(in the rows, 128 means zero)
One turn sends every row of this set to another row. A few are shown first. Where does it send the rows asked after them?
K589: [132 135 125 167 139 130 157 138 137 122 136 177 148]
K338: [130 104 162 152 131 159 130 143  85 155 133 148 149]
K567: [121 153 135 164 135 148 163 137 119 107 133 150 118]
K321: [108 101 119 133 150 120 141 154 110 142 122 134 136]
K685: [141 123 143 177 133 135 108 152 116 113 109 163 145]
K105: [ 98 110 106 145 140 141 151 147 124 137 138 143 123]
K724: [134 130 164 166 108 148 134 125  87 125 135 157 126]
K923: [116 137 111 143 135 113 126 134 113 125 130 132 114]
K13: [150 111 151 121 120 143 142 142 115 144 120 149 121]
K483: [120 125 160 173 120 140 152 136 112 159 114 159 160]
K14: [154 126 124 142 119 159 150 153 107  99 120 158 148]
K976: [133 127 165 122 137 143 114 129  96 120 121 141 148]
K991: [138 137 134 154 163 147 144 167  97 114 137 169 146]
K790: [111 127 138 137 139 110 121 140 109 148 112 132 120]
K93: [119 123 135 156 110 137 147 153  88 159 107 127 135]
K662: [117 162 143 157 135 149 141 142  95 144 159 151 154]
K711: [121 107 135 145 115 153 134 148 130 164 141 148 127]
K104: [111 146 125 154 115 129 115 157 122 107 140 160 158]
K834: [ 93 147 134 156 144 148 153 146 123 147 130 167 162]
K64: [122 145 137 139 140 143 168 140 122 157 107 149 128]
K639: [144 125 152 171  99 146 140 140 130 118 131 140 143]
K582: [108 117 134 157 103 152 134 142 102 121  98 157 167]
K370: [142 106 157 156 128 141 140 141  81 126 105 152 159]
K26: [138 135 121 114 115 127 126 150  88 134 118 142 126]
K852: [135 101 142 156 132 133 125 139 103 119 120 113 132]
K572: [109 138 157 152 124 144 165 110 112 124 124 145 155]
K934: [131 129 127 166 116 158 160 145  91 148 136 179 147]
K239: [135 109 140 120 151 144 133 125 119 156 124 148 128]
K506: [116 107 136 174 153 141 159 144 108 159 124 158 145]
K308: [131 119 133 192 118 141 114 145 117 129 138 156 138]
K449: [143 116 150 147 149 162 155 148 110 109 140 168 135]
K410: [132 131 139 148 142 140 102 144  79 108 125 149 155]
K637: [104 143 116 166 150 118 131 142 124 147 116 156 149]
K23: [124 158 143 134 108 159 128 153  92 137 146 161 151]
K756: [105 135 130 162 100 162 160 162 109 128 135 147 145]
K179: [108 149 126 122 144 128 119 144 108 118 109 152 157]
K749: [117 127 132 114 132 139 125 144  95 159 109 149 128]
K609: [124 155 152 151 120 121 150 117 121 113 121 149 137]
K335: [125 153 126 136 145 154 117 142 138 150 134 148 137]
K28: [121 104 123 139 139 136 117 143 118 165 140 137 143]
K574: [139 163 117 163 116 154 120 148 103 118 136 155 133]
K815: [105 122 109 158 114 139 158 154  99 114 109 159 156]
K843: [127 114 116 127 150 159 119 155 113 115 132 134 147]
K170: [114 126 148 134 119 144 140 147  92  86 125 155 141]
K543: [108 151 134 149 166 140 123 136 115 109 136 157 149]

K711 moves to K26
K239 moves to K790
Where do these go?
K582 moves to K991
K14 moves to K567
K179 moves to K506
K23 moves to K815
K370 moves to K543
K104 moves to K934
K93 moves to K843

One turn sends every row of this set to another row. A few are shown first. Where does it send the rows asked after them?
K596: [126 127 138 120 126 144 119 118 108 103 151 150 122 144 117 132 142 141
 143 138 125 144 114  97 153 121 130]
K37: [107 147 126 132 131 128 135 112 138 111 111 119 116 111 114 143 108  90
 130 111 104 137 125 123  98 158 157]
K441: [133 140 135 102 135 146 126 142 123 136 144 148 105 139 141 131 147 148
 153 106 126 145 122 124  91 132 157]
K931: [141 131 151 108 116 150 134 147 114 133 130 148 131 135 151 142 114  91
 159 141  99 136 150 134 137 131 132]
K401: [114 139 152 136 112 163 152 110 130 112 147 127 116 128  88 131 125  86
 151 123 114 117 145 108 140 138 175]
K473: [ 99 140 109 107 130 132 151 136 140 113 113 134  98 138 151 129 149 128
 148 116 136 156 126 135 105 121 150]
K729: [118 131 139 100 142 154 140 143 137 137 144 132 112  96 122 130 138 114
 142 105  95 155 123 128 178 134 148]
K351: [ 89 143 142 124 142 158 153 129 120 137 146 137  83 129 101 126 123  86
 109 134 127 166 120 123 121 132 153]
K34: [118 125 157 156 122 134 103 139 115 116 121 117 105 141 125 136 100 115
 140 115 143 128 105 134 133 147 129]
K872: [ 93 124 169 146 141 141 142 121 119 149 142 125  86 107 105 127 143 126
 141 120 126 125 127 143 116 128 147]
K901: [123 128 136 102 133 155 137 164 143 132 129 129  97 111 116 119 137 121
 128 115 115 149 119 125 185 124 145]
K45: [101 142 144 117 106 130 110 123 133 127 117 124 108 125 147 140 104 116
 125 114 117 156 139 151 131 161 135]
K272: [107 140 150 111 136 146 128 113 109 133 137 111  87 123 126 137 125  82
 140 109 139 137 124 131 177 140 141]
K715: [128 145 150 125 108 132 104 142 132 122 123 150 105 136 129 119 138 117
 119 145 108 153 140 110 128 166 154]
K474: [124 120 149 128 125 161 146 128 148 110 154 128 122 109 102 130 117 110
 158 101 120 143 108 135 169 113 141]
K876: [158 108 147 126 142 136 140 136 113 117 131 134 128 129 127 147 113  91
 171 131 114 114 126 148 121 134 144]
K43: [114 122 119 119 136 123 159 130 140  95 118 147 101 164 114 136 139 124
 165 104 118 139 117 126 109 137 160]
K260: [ 98 123 153 123 107 152 146 125 134 137 142 131  73 156  86 115 128 119
 147 133 107 143 127 136 142 159 143]
K52: [123 124 146 139 121 170 147 152 142 108 147 130 122 115 103 116 129 111
 152 125 118 143 110 113 169 108 152]
K781: [125 114 115 116 138 160 150 153 164 126 142 123 112 102  92 129 121 121
 132 109 129 126 121 143 151 135 150]
K363: [147 140 122 100 131 152 146 156 120 133 109 121 116 117 140 133 118  83
 142 146 108 125 137 124 109 124 149]
K476: [ 93 123 161 149 138 133 149 125 129 136 130 130  78 114 100 117 156 120
 134 135 132 127 128 134 123 125 149]
K806: [136 136 132 118 130 149 115 143 106 125 138 132 109 126 110 135 131  85
 160 117 139 130  86 144  93 131 142]
K219: [ 94 126 128 119 123 145 129 110 107 103 138 126 125 134 134 144 119 135
 146 123 131 149 116 123 157 113 117]
K710: [112 133 152 131 102 166 146 124 133 117 136 110 102 139  89 133 102 100
 139 112 142 108 139 129 146 127 161]
K199: [114 132 150 163 134 122 117 119 119 100 126 139 119 129 123 131 136  91
 152 136 111 143 114 107 129 159 145]
K607: [122 144 155 119 137 155 123 133 101 134 142 124  90 129 119 122 146  86
 137 133 130 135 126  99 172 141 156]
K753: [127 135 134 113 141 134 134 132 129 116 149 172 105 169 128 140 143 119
 159 104 129 151 116 112 120 138 134]
K946: [106 139 152 114 143 156 143 124 121 144 156 140  78 133  92 131 116  96
 108 119 133 159 116 132 120 137 148]
K228: [116 120 104 123 145 139 149 114 126  94 136 136 128 131  88 144 131 129
 139 130 112 122 119 101 122 135 152]
K795: [138 144 140 132 120 142 114 151 132 122 112 121  99 134  99 127 106 116
 112 122 127 120 117 109  98 151 160]
K224: [ 95 155 120 102 101 150 139 160 129 136 108 147 115 138 116 146 125  88
 144 115 100 127 139 133 108 139 135]
K294: [126 133 121  83 126 149 120 139 113 129 131 129 108 128 118 134 132 164
 115 128 115 137 131 115 133 132 150]
K262: [110 117 109 122 136 157 140 134 114 110 134 115 125 135  97 150 102 146
 133 116 131 113 114 118 121 125 142]
K588: [119 121 115 124 143 169 153 156 153 129 149 129 126  92  98 128 133 114
 140 123 107 132 126 123 143 139 163]
K511: [101 134 105  84 132 132 140 112 124 113 121 127 115 115 127 141 139 141
 124 126 103 150 136 123 138 135 148]
K989: [125 149 131  92 103 141 127 154 137 136 119 163 105 148  98 143 132  95
 140 109 106 120 134 132 109 147 134]
K829: [119 123 135 118 126 157 129 149 128 140 139 118  96 116 112 124 138 120
 116 141 147 116 155 141 143 156 177]
K948: [ 88 140 121 125 131 153 143 154 116 121 129 142 111 162 153 142 122 119
 156 110 136 155 119 120 122 121 131]
K909: [117 116 156 122 112 117 124 152 115 104 113 163 110 143 123 134 155 107
 151 131 119 143 128 162 134 134 158]
K975: [165 132 127  85 134 133 141 134 136 129 115 130 105 123 127 140 115  86
 142 126 119 121 132 143 113 131 139]
K592: [146 124 143 103 109 133 139 146 134 117 113 149 110 150 141 136 117  90
 147 142 121 133 146 143 150 126 123]
K201: [118 138 116 125 128 141 131 142 116 107 118 129 107 126 115 129 143  70
 158 134 138 138  90 138 101 126 144]
K10: [ 80 128 151 129 109 162 149 127 122 144 144 122  86 145  99 121 122 115
 155 133  96 148 130 135 136 158 145]
K894: [106 124 130 114 136 144 140 116 134 134 145 122 107 100 118 137 141 103
 131 129 129 127 160 152 142 165 175]
K967: [144 109 134 135 133 137 149 157 118 105 107 125 118 138 131 133 118  87
 159 153 127 115 127 139 130 122 146]
K792: [106 119 162 124 112 135 119 159  96 121 121 149 122 133 136 143 136 114
 157 122 113 142 128 168 125 131 157]
K796: [109 127 131 125 132 157 145 159 111 123 129 130 114 159 128 140 117 143
 166 101 115 132 116 123  97 130 164]

K948 moves to K473
K351 moves to K476
K795 moves to K34
Where do these go?
K975 moves to K876
K294 moves to K262
K401 moves to K607
K806 moves to K792
K588 moves to K52

One turn sends every row of this set to another row. A few are shown first. Where does it send the rows asked after them?
K712: [117 113 114 143 101 121 127 129 138 121 151 115 179 128 177  89  99 111
  90 117 116 156 161  95 116 126 110 121 102 156 137 111 144 129 114]
K855: [125 102 105 152 118 145 131 118  87  95 165 139 122 117 183 115 106 110
 126 100 122 154 168 110 168 125 128 127 155  99 136  87 114 138 119]
K277: [ 90 101 114 136 120 134 111 113 133 119 142 138 198 121 182 101 115 102
  84  98 127 170 153  99 113 132 123 146 133 128 138 103 153 134 114]
K553: [108  90  82 154  97 126 137 154 118 102 156 104 171 131 134 151  88 106
  91 102 141 158 148 122 154 169 120 120 148 119 131 111 136 131 113]
K343: [ 98 113 147 155 117 136 128 126 134 107 135 111 183 126 152 117 110 118
  85  95 146 174 161 105 117 151 120 120 137 133 147 117 133 133 124]
K620: [ 93 112 144 149 104 136 129 126 131 117 138 117 180 118 176 113  78 113
  86 110 127 153 154 121 110 126 116 135 134 129 134 114 122 124 116]
K535: [123 106  91 131 127 148 122 129  97  83 156 118 134 124 171 111 118 126
 101  87 137 169 171  94 188 123 125 101 161 103 150 106 127 134 117]
K33: [ 94 128 126 126  94 123 141 122 134 110 120 114 181 122 156 105 106 118
  88 117 128 165 148 112 119 115 108 133 138 150 121 113 116 133 134]
K907: [104  85  83 119  92 131 146 138 115 104 158 119 169 140 168 126  83 127
  79 119 115 116 154 120 148 140 104 113 145 111 143 112 109 118 113]
K812: [100 116 112 119 107 108 118 117 138 109 143 131 184 112 164 100 118 123
  93 104 134 175 158  98 106 130 118 111 118 138 145 114 153 138 126]
K70: [102 101 107 155 115 139 151 130 137 115 131 113 123 142 175 121  96 125
 118 112 127 139 148 145 149 130 115 127 133 118 184 100 151 153 138]
K281: [ 70 114  76 162 117 148 123 132 137 116 160 126 161 113 160 135  97 109
 131 101 135 170 156  66 143 125 116 106 111 126 151 124  96 147 120]
K942: [ 95  88  97 147 121 138 149 127 145 114 124 115 136 139 181 111 129 124
 111 118 122 153 127 131 157 127 119 147 165 125 164  88 157 161 121]
K325: [106 107  50 139  78 146 121 145 118 102 145 130 177 161 162 111 104  90
  97 108 126 150 149 110 153 164 118 121 137 123 136 103 136 130 111]
K380: [ 65 106  72 156 126 134 131 132 135 103 162 120 173  95 150 142 113 110
 121 110 120 180 148  71 152 104 117 123 136 139 137 112 103 141 114]
K141: [ 69  91  80 161 121 143 129 137 128 126 160 113 175 111 167 134 109 106
 110 101 123 170 159  61 162 124 105 107 131 131 155 103  91 143 121]
K332: [136  91  82 141 118 126 133 134 105 106 164 117 130 107 181 104 118 116
 117 105 133 172 152  91 185 121 126 123 161 120 119  89 129 150 105]
K608: [122 123  90 135 101 148 128 131 107  88 141 123 119 121 176 102 111 122
 126 105 142 169 146 103 175 120 129 117 169 109 117 107 108 146 109]
K874: [113  82  94 137 124 128 164 124 127  96 162 123 166 140 128 140 129 132
  93 119 123 132 141 101 147 152 115 144 151 128 118 116 121 134 114]
K117: [ 93 115  74 136 118 145 145 126 141 105 117 115 138 151 165 114 115 114
 110 111 120 153 140 135 164 107 117 147 136 133 169 104 166 151 141]
K175: [ 72 121  84 172 115 150 126 130 136  93 163 127 157 117 153 126 123 111
 135 118 111 171 149  65 141 119 116 113 128 144 140 116  95 138 106]
K31: [109 103 129 147 125 134 144 116 149 111 141 120 195 126 170  91 125 117
  87 111 141 166 152  93 122 136 127 139 141 147 134 109 127 138 106]
K282: [ 61  97  89 149 122 139 120 127 134 119 166 128 154 103 168 139 107 126
 123 112 109 157 143  61 137 112 104 115 127 123 138 120  97 144 111]
K164: [ 90 109  95 135 102 132 139 133 143 105 121 114 121 134 176 115 106 133
 118 123 116 149 125 145 145 112 114 132 152 123 162 104 159 154 125]
K959: [ 95 124 117 144  96 135 116 131 124 121 126 111 182 141 155 107 107  96
  81 103 115 172 157  98 127 131 101 133 117 153 131 108 145 128 138]
K944: [123 115  75 116 116 136 118 135 109  98 152 113 118 116 165 115 103 134
 112  94 140 169 151  88 180 108 120 110 143 109 120 125 137 144 119]
K8: [106 105  71 136 100 120 128 126 128  88 164 147 159 129 136 139 115 117
 122 107 139 157 140 115 120 168 133 125 134 109 126 120 151 141 110]
K870: [ 59 108  83 155 106 155 121 125 127 115 151 137 164 122 178 121 118 107
 124 111 111 161 151  66 144 123 105 111 137 125 150 103  81 143 117]
K839: [137 110  92 152 111 138 131 130 101 111 163 124 105 120 171 115  97 114
 134 106 125 155 153  94 169 120 120 133 131 118 108 107 126 149 119]
K528: [122  98  77 129 103 137 144 121 129  93 169 143 157 160 157 106 122 130
 105 123 114 118 154  94 132 158 114 115 120 123 142 120 126 129 106]
K257: [104 100  89 143 123 128 137 136 151  99 141 107 127 133 173 114 112 138
 113 114 125 155 137 131 149 122 123 118 137 127 180 111 181 152 115]
K356: [102 108  98 158 126 150 151 136 146  93 126 100 137 150 162 115 117 124
 106 111 130 156 143 136 166 126 124 131 152 133 182 105 160 147 122]
K576: [ 96  84  65 121 114 152 131 129 134 113 152 135 179 145 168 128  93 117
  89 102 141 131 136 104 145 151 125 146 145  98 124 127 130 136 101]
K505: [ 63 116  76 157 106 137 126 131 126  96 158 130 173  99 165 131 105 103
 128 109 125 178 161  86 144 115 120 100 136 127 160 103  89 136 118]
K512: [111  93  89 154 118 135 147 131 144 126 134 110 125 151 175 108 120 120
 117 116 118 146 139 120 158 132 110 137 126 136 170  96 169 161 132]
K981: [ 71  97  97 166 116 133 128 136 127 100 173 118 161 101 166 131 116 120
 119 119 102 165 156  71 145 118 106  96 138 136 156 102  93 132 104]
K554: [103 107  74 126  80 110 147 128 107  82 151 137 165 133 135 131 127 112
 105 126 107 148 147 126 138 146 111 123 153 130 127  92 124 127 128]
K882: [121  94  82 128 134 138 123 117  88 107 166 132 128 117 171 124 110 114
 108  90 116 158 168  92 181 107 117 137 138 105 128  99 140 139 132]
K417: [118 125  93 137 122 167 121 121  93  91 145 129 118 144 160 117 109 115
 114  89 126 155 166  93 181 117 118 128 141 106 129 117 121 135 133]
K520: [ 92  94  86 133 130 133 146 118 141 110 132 127 142 130 180 120 109 124
 111 105 131 149 145 142 151 116 126 140 142 110 184  98 166 155 134]

K520 moves to K70
K553 moves to K325
K812 moves to K343
Where do these go?
K839 moves to K332
K981 moves to K175

One turn sends every row of this set to another row. A few are shown first. Where does it send the rows asked after them?
K555: [115 117 126  95 102 155 118 141 153 122 109 121 151 137 125]
K746: [140 133 137 139 137 119 125 131 107 163 144 129 127 166 138]
K460: [140 136 134 128 144 123 120 139 106 163 132 138 123 146 119]
K39: [142 120 103 129 137 123 139 131 115 161 162 122 115 136 145]
K305: [146 123  94 129 129 121 139 131 115 161 151 120 111 140 135]
K7: [135  91 114  93 108 154 125 132 154 129 131 109 165 142 134]
K83: [120 134 139 105 102 156 111 133 152 120 122 133 163 150 136]
K583: [146 132 103 124 136 124 131 139 112 161 138 131 111 130 118]
K161: [118 106 108  92  99 154 128 133 155 124 119 111 149 135 133]
K640: [143 119 116 135 134 118 135 121 110 165 157 119 124 162 149]
K287: [117 103 112 102  94 151 131 126 156 124 129 104 152 152 149]
K207: [142 144 125 132 135 122 125 145 109 157 132 136 115 146 118]
K227: [134 101 124  92 112 156 117 140 152 128 119 119 165 137 121]
K658: [143 124 109 118 146 125 126 134 108 167 137 131 119 128 118]
K193: [123 115 111 103  96 154 126 118 157 124 141 115 161 150 156]
K618: [139 126 108 122 144 127 131 141 113 160 149 132 113 123 126]
K178: [121 126 132 111  96 153 120 123 155 121 134 122 165 162 153]
K362: [115 114 131 109  92 149 126 130 154 121 123 109 156 166 150]
K258: [136 139 138 142 137 122 126 142 111 157 150 133 121 156 139]
K298: [137 138 130 130 144 126 122 146 110 157 141 138 116 134 124]
K454: [133  94 124 104 103 150 126 128 154 127 136 108 168 160 145]
K166: [131 110 143 101 110 154 113 142 149 125 118 121 169 152 123]
K148: [114 122 140 105  98 151 119 139 152 120 113 119 155 158 134]
K800: [125 115 103  93 102 157 124 123 157 125 133 122 157 129 140]
K68: [145 129 110 140 124 118 139 128 113 159 154 119 115 162 145]
K172: [140 142 129 143 127 119 130 137 110 157 142 129 117 166 135]
K150: [121 127 120  94 106 160 114 133 153 123 121 132 159 129 127]
K403: [138 128 121 141 133 121 135 131 113 159 162 122 119 157 152]
K965: [131 105 142 109 104 150 119 136 151 126 128 115 171 167 139]
K527: [145 114  99 122 139 122 137 124 112 168 153 119 120 138 137]

K39 moves to K618
K7 moves to K227
K193 moves to K800
Where do these go?
K305 moves to K583
K640 moves to K527
K148 moves to K362

